128 stands for zero in the data rows.
Every row has a hidden score from 0 to 40. What is each row's score? 20 is about the middle. The score is a weighted sum of the row's numbers plus the product of two more (or one squared), each taken from its middle value.
[113 147 151 131 139 156  74 136 153 136  99 131 109  97 103 127  98 111] -> 23
[ 54 143 167 123 152 130 149  97 158 125 157 129 180 148  99 123 175 174] -> 2
[ 97 138 179 151 118 165 115  90 149 134 116 103 167 109  94 131 118 132] -> 16
[155 117 100 109 148 106 145 172  90 140 144 123 121 124 144 120 155 143] -> 26
[134 135 107 102 180  93 152 146 123 137 130 118 107 126 137 114 173 140] -> 24
[152 148 148 121 153 129  95 144 118 153 104 116  92  89 129 128 132 118] -> 24
[108  59 102 119 122 125 149 147  94 116 156 117 165 145 143 149 120 122] -> 4
[176 124 134 133 135 122 106 148 118 159 109 108  99  84 136 127 112 116] -> 23
[149 131 121 131 112 132 160 130 111 107 127 158 122 165 154 115 132 140] -> 19
[135 118 123 154  93 135 111 110 152 151 132 105 130 113 101 190  95  75] -> 21
[145 167 162 140  99 162 106  98 144 105 101 142  98 130 121 107 114 109] -> 19
[104 128  95 115 135 116 138 140 127 135 171 121 158 118 117 164 135 101] -> 7
[132 124 115 140 104 123 152 115 108 113 130 147 125 160 171 116 134 160] -> 5
[106 131 113 101 149 115 128 148 136 119 139 122 125 119 132 133 140 154] -> 9
[133 165 159 141 126 148 101  95 154 109  92 143  98 141 115 108 123 111] -> 24
[143 121 101  88 169 110 141 163 111 131 137 125 125 116 141 118 167 143] -> 24
[143 127 113 105 172 102 150 148 134 122 153 133 120 142 124 105 169 149] -> 27
[162 126 133 128 130 122 113 132 106 166  99 111 105  92 134 122 116 120] -> 27
[138 140 155 150 100 138 113  83 132 132  79 143  97 136 145 114 102 131] -> 21
[113  78 120 167 114 128 116 111 135 113 113  98 137 131 115 150  93 109] -> 30
[ 61 138 158 120 158 136 146 117 153 125 152 116 167 136 110 126 171 172] -> 5
[123 106  91 130 121 120 147 148 125 144 170 112 145 121 127 184 129 111] -> 8
[159 128 139 123 140 130 107 146 109 167 113 114  99  77 137 124 117 131] -> 17
[150 126  96 100 157 110 149 150 102 146 139 133 124 127 156 106 151 145] -> 23
[147 124 106 100 161 114 141 158  98 146 153 131 124 117 150 111 166 149] -> 15
[ 99 141 120  97 166 128 128 149 163 111 138 138 114 138 109 120 144 143] -> 16
[150 132 139 114 139 113 100 142 118 163 102 114  97  77 131 121 127 119] -> 27
[115 134 139 123 130 147  88 135 148 143  98 124 102  98 117 142  95 118] -> 22
[153 146 140 122 145 123  97 135 121 154 107 111  92  82 146 117 126 119] -> 20
[ 79 134 195 157 121 145 114  69 131 147 110  99 164 117  89 124 125 153] -> 28
[166 136 139 165  81 134 126  95 132 105  98 147 103 149 141 121 107 130] -> 18
[106 137 152 136 144 137  67 129 143 155  94 111 105  94 116 151 108 131] -> 19
[138 108 124 163  91 111 122 112 150 151 132 109 131 117 114 182  91  79] -> 24
[100 138 121  92 160 140 118 172 156 125 149 138 116 127 119 132 138 157] -> 12
[113  62  97 135 120 106 151 142 117  97 163 115 163 166 118 152 122 130] -> 34
[115 142 153 114 129 152  80 127 146 156  94 127  99  99 115 140  96 130] -> 22
[145 107 124 174  98 124 120 110 132 151 138 116 129 125 102 179  90  83] -> 25
[121  93  86 135 106 103 157 134 108 148 159 115 151 133 140 177 128 100] -> 14
[104 116 129 119 153 128 124 149 151 115 139 146 136 156 115 127 135 155] -> 29
[103 145 174 157 109 159 118  95 149 133 117 106 164 108 100 135 110 134] -> 14
[ 84 115 149 134 142 128 158 112 159 103 160 120 172 147 101 131 165 171] -> 22
[108 117 117 117 146 126 119 151 143 103 147 142 124 142 117 133 133 151] -> 20
[124 143 147 135 119 157  67 143 143 140 103 124 112 101 105 142  91 119] -> 23
[143 104 128 158  85 128 114 113 126 151 132 110 126 122 108 184  78  83] -> 22
[146 112 108 102 156 104 143 155  98 140 135 116 127 124 140 109 158 142] -> 30
[109  96 143 139 130 137 100 118 136 120 117  97 125 114 125 150  89 103] -> 16
[138 120 120 159  99 129 111 127 145 153 132 108 124 109  97 176  86  75] -> 28
[132 157 128 130 112 139 167 127 125  89 136 157 135 166 140  99 146 135] -> 19
[129 142 119 128 119 123 151 109 131  86 134 157 121 160 149 101 155 148] -> 8
[141 125  97  93 166 105 144 168 100 147 146 126 123 121 147 108 162 133] -> 28
[165 121  95  94 163  99 142 161  96 136 140 128 132 132 148 102 151 146] -> 29
[ 98 106  94 138 133 100 141 133 151 125 180 127 145 135 111 169 145 107] -> 10
[151 161 148 115 151 129 107 140 139 145 108 115 107  94 118 111 134 104] -> 36
[105 154 125 130 139 118 156 103 149  91 125 159 122 168 133  90 162 137] -> 14
[131 162 150 153  98 136 113  93 141 104  94 144 107 124 137 107 110 116] -> 12
[ 99 128 150 127 118 157 151 120 126 117 160 124 197 147 121 127 139 158] -> 7
[120 144 154 135 122 171  68 144 139 132 109 122 112 101  85 141  94 120] -> 30
[150 136  97 108 158 110 152 161 109 128 139 133 133 126 134 106 160 134] -> 28
[170 137 148 122 137 137 108 143 112 167 106 112 102 104 140 122 116 129] -> 31
[102 116 151 130 120 143 155 119 109 144 149 121 179 138 126 138 145 163] -> 12
[131 122 128 159 106 137 106 119 156 146 144 112 119 121  95 183  96  82] -> 21
[148 151 151 160  89 137 106  88 128 109  93 143 116 124 133 116 109 106] -> 13
[146 117  96 104 164 106 149 168  97 135 141 127 124 127 158 109 155 157] -> 20
[138 126 124 145 118 122 172 108 104 114 117 166 124 173 152 104 136 154] -> 25
[158 157 161 155  88 146 118  99 133 123  83 147 104 163 138 113  96 117] -> 35
[170 126 144 128 130 126 112 142  95 172  96 115 104 107 145 122 110 125] -> 33
[103 133 117 101 150 137 116 170 143 124 155 142 125 126 120 128 129 147] -> 11
[ 97 128 125 102 139 115 127 140 118 132 140 141 139 133 124 125 133 156] -> 15
[123 144 112  94 176 105 144 160 127 125 132 136 124 124 137  96 173 137] -> 26
[158 149 146 161  83 138 110  95 120  99 100 140 112 129 133 114  97 107] -> 12
[107 115  95 144 122 106 151 140 139 129 175 128 147 149 103 185 136 115] -> 23
[130  96  92 134 110 112 149 148 131 125 175 117 148 146 120 182 125  98] -> 18
[ 85  97 105 114 145 117 152 149 136  92 161 118 164 145 120 135 142 120] -> 20
[167 144 143 158  56 151 121 101 116 126  97 151 120 145 145 117  85 116] -> 14
[131 152 124 123 121 123 152 116 139  92 135 150 127 167 144  96 148 137] -> 19
[129 122 106  97 173 103 148 154 111 135 142 122 111 107 148 110 173 145] -> 16
[141 127  98  96 156 100 165 160 114 143 153 130 122 116 150 107 161 135] -> 25
[153 145 138 121 144 130 106 146 112 168 109 118 102  85 141 112 124 121] -> 26
[133 123 122 163 109 130 114 114 144 147 143 108 122 112 101 184  90  87] -> 14
[116 137 150 123 125 141  95 123 145 146 108 123 101  87 113 138 102 127] -> 15
[140 113 120 163 102 129 113 110 140 151 133 114 127 119 100 181  88  77] -> 23
[134 138 115 135 111 119 163 109 117  88 138 161 130 165 154 108 146 137] -> 8
[100 123 122 102 155 137 113 150 131 129 125 133 129 121 117 131 137 151] -> 24
[133 168 160 160 113 139 106  78 153 119  85 155  97 137 128 109 124 117] -> 18
[160 113 115  95 151 113 153 167  98 154 142 135 122 129 153 118 148 141] -> 31
[161 137 144 120 140 138 114 150 115 172 110 117  98  96 131 121 115 119] -> 34
[140 160 163 153 112 147 103  90 156 105  96 153  98 126 126 107 120 116] -> 16
[151 156 159 147  87 155 110 110 151  98  97 144  98 142 114 109 116 111] -> 31
[107 130 165 145 108 154 123  87 138 143 114 113 152 110 117 131 109 126] -> 12
[127 126 155 141 131 150  72 137 149 116 111 125 109 104 107 142  87 129] -> 17
[ 82 157 186 148 128 151 106  83 172 140 120 106 162 110 102 120 125 126] -> 16
[ 72 134 157 125 140 142 147 121 146 102 160 126 190 146 107 125 158 154] -> 10
[138 124 106 105 155 107 146 160  92 143 140 130 127 110 153 115 156 146] -> 15
[165 126 148 159  86 146 117  99 109 131  99 142 100 135 151 125  89 126] -> 9
[148 135 139 121 144 116 106 132 108 162 103 105  89  79 142 125 117 126] -> 18
[107 122 117  94 152 127 128 154 133 132 142 136 126 127 119 131 130 139] -> 21
[137 136 125 131 108 142 155 114 126  76 141 168 132 178 140 101 147 136] -> 13
[148 116 101 102 153 108 154 163 101 144 145 130 124 129 149 112 158 144] -> 26
[110 153 158 126 144 140  88 127 151 149  98 136 106  88 109 139  99 128] -> 13
[ 98 158 162 124 154 160  58 133 168 128  98 123  97  95  99 127 107 129] -> 12
[145 138 123 122  96 132 149 127 115  90 137 168 134 172 150 106 130 148] -> 13
[130 131 122 152  96 130 100 108 131 162 123 121 136  97 104 180  92  72] -> 16
[155 128 103 100 163 113 141 156  92 149 147 126 127 117 153 110 157 138] -> 21
[101  93 132 133 130 131 100 119 140 124 121  95 124 117 117 151  97 102] -> 21
[102 126 109 112 149 126 117 150 128 119 138 139 143 131 118 121 132 144] -> 19
[171 131 139 120 132 122 116 131 100 175 101 113  95  99 136 127 114 112] -> 33
[ 91 104 142 125 116 134 156 112 126 130 150 119 190 150 123 131 141 178] -> 15
[100 108 106 116 118 117 146 144 112 138 169 124 157 142 109 165 133 112] -> 23
[109  82  93 120 116 110 154 133 110 101 154 121 171 158 125 137 120 112] -> 23
[120 120 130 171 111 117 118 101 141 151 130 121 118 126 105 184  99  91] -> 21
[114  90 127 153 102 118 111 111 135 106 112 105 135 137 118 151  97 113] -> 32
[119  89 138 127 102 138 107 128 120 139 116  98 127 123 123 156  77  94] -> 25
[130 126 111  99 163  99 150 153 103 136 132 125 121 123 144 118 162 145] -> 24
[ 93 100 101 103 139 117 132 150 138  88 166 112 162 141 107 135 139 116] -> 21
[ 86 115 147 125 135 129 163 117 128 129 152 111 184 136 119 130 152 180] -> 16
[122 137 125 129 128 122 143 115 145  88 134 163 121 168 146  97 160 143] -> 16
[151 128 134 127 143 114 109 136 106 176  90 112 101  92 140 123 115 126] -> 32
[141 151 157 160  93 142 119  82 134 108  95 148 105 139 132 103 109 116] -> 18
[135 129 123 138 108 124 165 111 115 110 127 158 117 165 162 114 141 147] -> 13
[153 127 113 122  96 150 154 122 114  94 138 162 139 166 150 105 131 138] -> 7
[139 119 105  96 163 102 153 157 109 145 140 122 125 124 144 110 170 142] -> 30
[156 157 154 162  88 156 121 101 135 116  97 148 108 143 132 106 102 110] -> 24
[160 144 144 125 157 126 105 143 115 164 105 117  93  91 141 122 126 122] -> 26
[140 137 113  91 187 109 136 156 113 137 140 130 115 121 143 115 168 151] -> 16
[143 143 156 152 103 142 114  91 138 124  84 137  91 123 143 122 119 122] -> 17
[102 141 161 135 150 124  79 118 132 143  94 127 117 103  96 133 113 133] -> 32
[ 77 129 146 124 135 136 168 111 144 119 152 118 181 131 114 127 152 167] -> 9
[ 86 109 142 132 126 129 152 115 118 132 149 127 188 134 131 137 157 170] -> 7
[134 145 115 131 119 138 160 115 135  88 125 154 124 176 134  94 142 140] -> 25
[127  67  86 116 109 137 150 155  93 105 156 105 174 157 140 139 102 133] -> 3
[ 93 155 187 137 144 161 102  96 165 134 114  96 155 124  84 132 128 135] -> 22
[109 136 180 149  99 153 120  98 134 139 118 101 170 114 100 140 107 138] -> 19
[154 111  96  90 153 105 139 159  96 140 148 123 130 115 146 114 161 140] -> 18
[133 121 125 170 104 119 114 116 142 148 128 109 126 106 111 183  94  88] -> 18
[168 119 135 140 135 126 105 144 125 134 118 132 103 105 128 121 110 113] -> 22
[108 117 171 162 109 145 115  95 132 158 103 110 168 121 122 140 110 141] -> 20
[170 128 135 121 132 125  98 144  96 156 101 115 102  94 143 128 108 118] -> 22
[138 142 121 134 112 118 157 120 116  88 132 155 124 159 141 104 142 142] -> 17
[160 135 150 168  90 140 109  94 146 105  92 145  99 155 139 112 110 128] -> 23
[ 82 133 190 145 123 141 117  83 136 143 113 110 165 124  88 136 125 146] -> 31
[121 121 123 149 110 120 112 109 134 166 115 113 127 100 118 186  98  85] -> 18
[155 100 116 169  73 131 116 115 114 160 143 116 125 116 113 190  73  77] -> 10
[ 99 107 131 135 124 133 104 110 141 111 117 100 136 115 114 137 104  99] -> 18
[110 131 143 128 137 137  79 127 147 141 104 124 102  93 120 144 102 124] -> 13
[ 91 118 163 121 128 141 157 123 127 127 150 114 180 143 126 142 144 169] -> 13
[ 74 117 153 123 125 127 162 107 118 139 144 123 191 159 110 119 157 160] -> 31
[136 137 125 128 104 124 156 123 130  91 137 153 132 171 144  99 145 135] -> 23
[142 144 154 170 106 128 115  91 160 100  96 145  92 154 124 111 112 134] -> 29
[129 132 110  82 187 100 140 155 124 137 143 127 117 123 127 102 169 146] -> 25
[140 135 130 144  96 141 103 120 134 159 134 111 131 101 109 175  86  73] -> 19
[107 131 109 100 150 139 124 154 139 131 143 146 128 128 118 126 130 152] -> 16
[147 146 141 117 156 118 102 141 121 165 108 104  96  77 132 120 131 117] -> 25
[126 132 127 137 116 140 100 102 151 154 123 114 136  98  93 165 104  67] -> 24
[139 148 113 133 110 130 153 122 126  89 132 152 132 162 148 107 149 139] -> 14
[117 145 113 134 125 115 160 101 140  95 120 167 128 170 138 107 151 153] -> 18
[161 146 125 122 126 117 111 133 115 150 106 114 115 100 129 114 124 105] -> 32
[196 128 120 118 120 115 123 131 115 175 107 123 102  93 130 115 111 113] -> 32
[110 132 142 133 131 127  89 124 154 156  95 128  97  99 123 143  98 133] -> 20
[113 118 114 106 144 133 118 181 138 128 143 140 127 125 134 129 125 147] -> 20
